X =
[[-0.93, -5.69, +1.42, -0.10, -0.36, +0.37, +2.19, -3.91, -0.71, -0.85, -1.31, -1.65, -1.60, +0.93, -1.57],
 [-0.21, +1.21, +1.03, +1.87, +5.49, +1.04, -0.54, -0.01, +0.39, +2.38, +2.98, +4.83, +2.60, +0.61, +1.76],
 [+2.56, +0.01, +2.08, +0.24, -2.53, +0.63, -0.03, +2.58, +0.39, +0.97, -0.27, +2.88, +3.42, -0.96, +4.19],
 [-6.71, +2.47, -1.45, +1.23, +1.47, -1.28, +0.51, -5.91, -0.66, -0.21, -1.54, -0.98, -2.94, -0.44, -2.54]]
Indices start at 1.
Find the entry at row 3, column 1.
A: +2.56
Find the smallest entry.
A: -6.71
Find the entry directly below +2.19.
A: -0.54
The entry directly above +1.87 -> -0.10
The entry directly above -0.66 is +0.39
Find the entry at row 1, column 3.
A: +1.42
Find the entry in row 2 and column 2.
A: +1.21
The entry just right of -0.71 is -0.85
Find the entry in row 3 and column 2.
A: +0.01
The bottom-right entry -> -2.54
The maximum is +5.49
The entry in row 2 and column 1: -0.21
Find the entry in the top-left corner.
A: -0.93
The entry at row 1, column 2 -> -5.69
Find the top entry of the column that holds the largest entry.
A: -0.36
The entry just left of the largest entry -> +1.87
The entry directly below +4.83: +2.88
The bottom entry of the column that holds the largest entry: +1.47
Find the entry just right of -2.94.
A: -0.44
Find the entry just right of +2.60.
A: +0.61
The entry in the top-right corner: -1.57
Find the entry directly below -0.03.
A: +0.51

m = -0.33   0.38  -1.78  -1.00   0.31  -1.23  -0.43  -1.55  -1.32  -1.94  -0.45  -0.18   2.19  -2.11
The entry just right of -1.00?
A: 0.31
The 1st entry -> -0.33
The third entry from the right is -0.18
The entry just left of 0.31: -1.00
The maximum?
A: 2.19
The 1st entry from the right?
A: -2.11
The second largest entry is 0.38
The third entry -> -1.78
The entry just left of -1.94?
A: -1.32
The 5th-last entry?
A: -1.94

 157   587   819   420   964   398
 266   600   190   438   276   916
 505   204  -647   415   406   911
 394   292   678   546     9   636
The 1st entry on the diagonal from the top-right corner?
Answer: 398
The 4th entry from the end, reading row by row -> 678
The first entry on the main diagonal?
Answer: 157
The maximum: 964
The bottom-left entry?
Answer: 394
The entry just left of 204: 505
The last entry, reading row by row -> 636
The entry directly below 157?
Answer: 266

[[+2.58, +2.84, +0.86, +0.16, -0.96, +2.35, -0.63, +0.15], [+1.13, -1.63, +1.37, +1.17, +0.48, +2.21, +0.91, +2.13], [+1.12, -0.85, +0.49, -1.49, +0.12, +1.11, -1.15, +0.39], [-3.46, +0.52, +2.40, +2.85, +4.00, -3.66, +1.32, -4.14], [-1.42, +0.53, -1.36, +0.87, +0.15, -1.87, +0.08, -1.68], [+0.14, +0.43, +0.01, +0.19, -0.25, +0.15, +0.25, +0.08], [+5.22, +0.10, +2.21, +0.23, -0.77, +6.16, -0.88, +3.60], [-0.17, -1.00, -0.88, -0.21, +0.14, -0.28, -0.70, -0.19], [-1.34, +0.51, -0.63, -0.29, -1.13, -0.91, +2.02, +0.22], [+1.33, -1.58, -0.39, +0.25, -0.38, +1.94, -0.27, +1.91], [-1.62, +3.44, +1.55, +0.69, +0.65, -1.83, +1.86, -2.67], [-0.06, +0.41, +0.00, -0.20, +1.06, -0.89, -1.80, -2.31], [-3.03, +1.97, +3.50, +1.91, +2.78, -2.65, +3.04, -2.93], [-0.87, +0.37, +2.59, +2.73, +1.77, +0.03, +2.43, -0.11], [+0.35, +3.44, +2.63, -1.45, +0.12, +0.11, +0.69, -1.71], [+2.75, -0.22, +0.05, -1.96, -0.70, +2.59, -2.13, +1.03]]
The entry just left of -4.14 -> +1.32
The maximum: +6.16
The entry just right of +0.01 is +0.19
The entry just left of the largest entry is -0.77
The entry just right of +0.86: +0.16
The entry just right of +0.43 -> +0.01
What is the entry just left of -2.31? -1.80

a =
+1.91 +3.82 -0.65 +2.88 +3.36 +0.63 -4.68 -3.03 -3.54 +3.33 -0.03 -4.57
+2.70 +0.38 -0.12 +1.75 +2.92 -0.36 -1.82 -0.83 +0.30 -4.09 +4.39 +2.65
-0.94 +0.41 +0.73 +5.87 +3.87 -0.87 +3.43 +4.71 +2.37 -0.31 +1.24 -2.98
-0.74 -0.85 -6.11 -0.66 +2.43 +3.80 +5.85 -3.58 +4.62 +0.19 +2.62 -0.34
+3.56 -2.34 +0.73 +2.08 -0.25 -1.82 -1.90 -3.53 -1.79 +3.96 -1.46 +0.48
+2.31 +4.81 +3.09 +1.33 -0.48 +3.68 -2.58 -2.39 +3.90 -1.76 -3.34 -3.70
The entry just right of +0.63 -> -4.68
Which number is the smallest entry in the last column?
Answer: -4.57
Which number is the smallest entry in the first column?
Answer: -0.94
Which number is the entry in the bottom-left corner?
Answer: +2.31
The largest entry in the last column is +2.65
Which number is the last entry, reading row by row?
Answer: -3.70
The entry directly below +0.41 -> -0.85
The entry directly above -0.12: -0.65
The fourth entry, reading row by row -> +2.88
The entry directly above the smallest entry: +0.73
Which number is the 2nd entry on the diagonal from the top-right corner?
Answer: +4.39
The minimum: -6.11
Which number is the entry just right of +2.92?
Answer: -0.36
The entry just left of +2.62 -> +0.19
The entry just left of +0.30: -0.83
Which number is the 1st entry on the main diagonal?
Answer: +1.91
Which number is the entry just right of the smallest entry?
Answer: -0.66
The entry just left of -0.25 is +2.08
Which number is the entry just right of +3.87?
Answer: -0.87
The third entry on the diagonal from the top-right corner is -0.31
Which number is the largest entry in the first column?
Answer: +3.56
Which number is the entry just right of the largest entry?
Answer: +3.87
Which number is the bottom entry of the column that holds the largest entry?
Answer: +1.33
The second largest entry is +5.85
The first entry of the smallest entry's row: -0.74
Which number is the second entry on the main diagonal?
Answer: +0.38
The last entry of the largest entry's row -> -2.98
Which number is the fifth entry, reading row by row?
Answer: +3.36
Which number is the entry just right of +3.33?
Answer: -0.03
Which number is the entry just right of +3.43?
Answer: +4.71

[[257, 235, 646, 673, 805], [251, 295, 644, 625, 771], [217, 294, 666, 647, 759], [241, 245, 661, 663, 793], [276, 225, 607, 719, 836], [178, 304, 895, 700, 881], [260, 240, 636, 671, 802], [278, 223, 607, 722, 838], [234, 300, 656, 633, 753], [204, 244, 757, 691, 835], [129, 280, 790, 701, 815], [220, 341, 653, 645, 742], [284, 215, 643, 707, 838], [260, 229, 724, 695, 851], [244, 272, 649, 641, 772], [113, 296, 787, 703, 806]]
The entry just right of the smallest entry -> 296
Report the entry just right of the largest entry.
700
Report the entry just right of 276.
225
Report the maximum.
895
Report the entry just right of 643.
707
Report the minimum.
113
Report the entry just left of 671.
636
The entry just right of 703 is 806
Report the entry just right of 300.
656
Report the entry just right of 644.
625

-22	-36	-390	74	-453	-40	-200	-663	143	566	-506	-90	302	73	24
38	281	-355	-424	348	-274	-188	-247	-315	8	-166	-799	94	-385	340
-80	420	-431	-40	151	-215	125	-563	-35	252	-125	-381	376	-333	339
-361	78	-88	-601	22	-390	239	41	-109	-274	-203	-269	-42	-680	567
-270	-95	-514	-289	-513	49	-202	-316	177	496	-664	-62	258	-314	127
-143	-407	323	-224	-102	-56	92	20	-43	-725	152	113	-644	280	-515
The bottom entry of the column that holds the largest entry is -515
Read off the last entry in the row that holds the smallest entry.
Answer: 340
Read off the entry in the top-left corner.
Answer: -22
The entry directly below the largest entry -> 127
Read off the largest entry in the first column.
Answer: 38
The entry directly below the smallest entry: -381
The entry just right of the smallest entry -> 94
The entry in the bottom-left corner is -143
The entry just right of 252: -125
The entry just left of -514: -95
The entry directly above the largest entry is 339
Read off the entry just left of the smallest entry.
Answer: -166
Read off the fifth entry in reading order.
Answer: -453
The third-last entry, reading row by row: -644
The entry directly above -385 is 73
The third largest entry is 496
Read off the fourth entry from the end, reading row by row.
Answer: 113
The entry in the top-right corner -> 24
The smallest entry in the first row: -663
The first entry of the largest entry's row: -361
Read off the third smallest entry.
Answer: -680
The 2nd smallest entry -> -725
Read off the entry directly below -514.
Answer: 323
The second entry on the diagonal from the top-right corner is -385
The second entry in reading order is -36
The fourth entry, reading row by row is 74
The 3rd entry in reading order is -390
The entry directly above 239: 125
The largest entry is 567
Read off the entry directly below 38.
Answer: -80
